(in the rows, 128 means zero)
Each named move below is a turn or a mirror, shown by a few rows before and after it. Which moves, in which order, take the first row of each later pair to the second? The first pair is answered.
move K383:
[ 93  79 152 183 112 176 135 102  72 134] -> [135  93 195  83 144  98  94 114 158 176]
[103  83 120 111 133 164 176 123 127 105] -> [120  88 137  80 148 137 157 129 156 119]
[142 115 124 148 121 155 143 130  94 128] -> [165 122 143  97 134 120 130 134 134 143]
move K581:
[119  91 152  97 124 159 108 103 102 111] -> [121  82 149 112 124 163 122 117  87 108]
[141 116 142 101 139 115 132 138 154 138] -> [149 108 129 126 131 129 154 164 120 132]
[136 115 117 159 116 153 159 143  97 120] -> [117 153 134 159 118 134 127  86 114 135]
move K438:
[128 155 170 141 122 124 126  92 115 154] -> [152 114 156 133 131 134 170 143 109 146]
[130 156 114 120 123  87 123 139 162 138] -> [126 139 160 106 121 108 123 102 148 155]
[138 139 128 143 119 130 146 145 114 129] -> [130 154 128 146 117 119 127 128 116 127]
[150 158 156 121 129  80 132 139 133 157] -> [155 153 163 113 134  89 143 140 130 165]
Then:
Between the rows of a pair lie 2 to 4 moves.
[103  77 129 144 136 166 146 115  92 123] -> [ 99  82 140 145 134 169 133 107  90 129]	K438 then K438 then K438
[148 110  98 150 120 105 188 198 152 117] -> [161 113 180  83 128  87 156 146 176 158]	K581 then K383 then K438 then K581
[136 107 172  95 134 137  97 110 120 148] -> [136 137 153 162 118 146 120 115  78 148]	K438 then K581 then K438 then K438
[127 157 154 120 135 107  88 116 138 139] -> [107 110 127 103 134 143 103 102 149 104]	K383 then K581 then K383 then K581
[166 121  98 170 136 106 184 147  83 122] -> [176 132 122 106 157  51 125 145 145 138]	K383 then K438 then K581
[ 90 178 108 131 122 108  89  80 160 115] -> [107 124 179 132 110 168 157  74  99 134]	K438 then K581 then K581 then K581
[168 174 146 151 121  93 113 180 110 172] -> [143 146 158 175 106 157 141 134  56 158]	K581 then K438 then K383
[153 148 162 135 127  76  67 176  98 181] -> [145 144 154 184 115 112  98 173  56 172]	K438 then K438 then K581 then K383
[140 117 111  66 140  89 100 168 184 124] -> [113  84  88 155 114 172 178 147  97  96]	K383 then K581 then K438 then K438
[120  77 102 103 136 176 169 139 147  72] -> [131 186 111 122 135  79  76 130 187 110]	K383 then K581 then K438 then K383
[141  58 145  82 152 116 129 179 139 166] -> [ 95 156  93 151 139  75  64 123 168 153]	K438 then K383 then K581 then K383
[133  84  82 161 110 151 113 182  67 115] -> [136  52 163  58 136 158 122 126 114 143]	K581 then K581 then K438
[127 103 127 128 126 140 166 143 140 122] -> [115 107 113 107 126 123 136 142 163 110]	K438 then K438 then K581 then K438
[152 139  95 103 132  98 126 163 140 117] -> [158 133 104 129 130 111 156 172 107 124]	K581 then K438 then K438 then K438
[ 98  48 138  92 137 183 157 116 127 100] -> [ 89 131 149 189 114 172 145  77  72 127]	K383 then K581 then K581
[124 171 130  89 128  73  36  99 177 109] -> [156 120  67 102 128  82  90 211 160  81]	K438 then K438 then K438 then K581
[101 115 112 118 124 113  67 127 105 113] -> [128  89 143 111 125 130 103 150  72 136]	K438 then K581 then K383 then K581
[141  87 108 113 122 136 117 176 111 109] -> [ 97 107 112 147 118 154 103 105 104  93]	K581 then K581 then K581 then K383
[155  70 136  50 132 129  86 124 156 138] -> [127  73  81 153 106 188 140 119  80 114]	K383 then K581 then K438
[118 105 125 142 112 159 145 130 108 114] -> [110 141 121 124 123 111  99 111 160 126]	K438 then K581 then K383
[114 127  68 187 107 147 138 163  70  84] -> [ 65 129  78 137 120 151  88  74 123  72]	K581 then K581 then K383
[147 174 142 185 142 113 214  95 150 174] -> [152 144 141 156 152 112 239 121 162 174]	K581 then K438 then K581 then K581
[113 157 148 160 121 139 148  88 111 121] -> [126 138 166 116 137 142 170  90 132 123]	K438 then K438 then K581 then K438
[147  75 139  79 144 132 152 178 154  98] -> [ 97 180 133 139 125  96  68  97 164 114]	K581 then K438 then K581
[142 133 110  99 131  97 100 159 156 128] -> [119 104 134 131 117 172 136 119  88 125]	K383 then K438 then K438
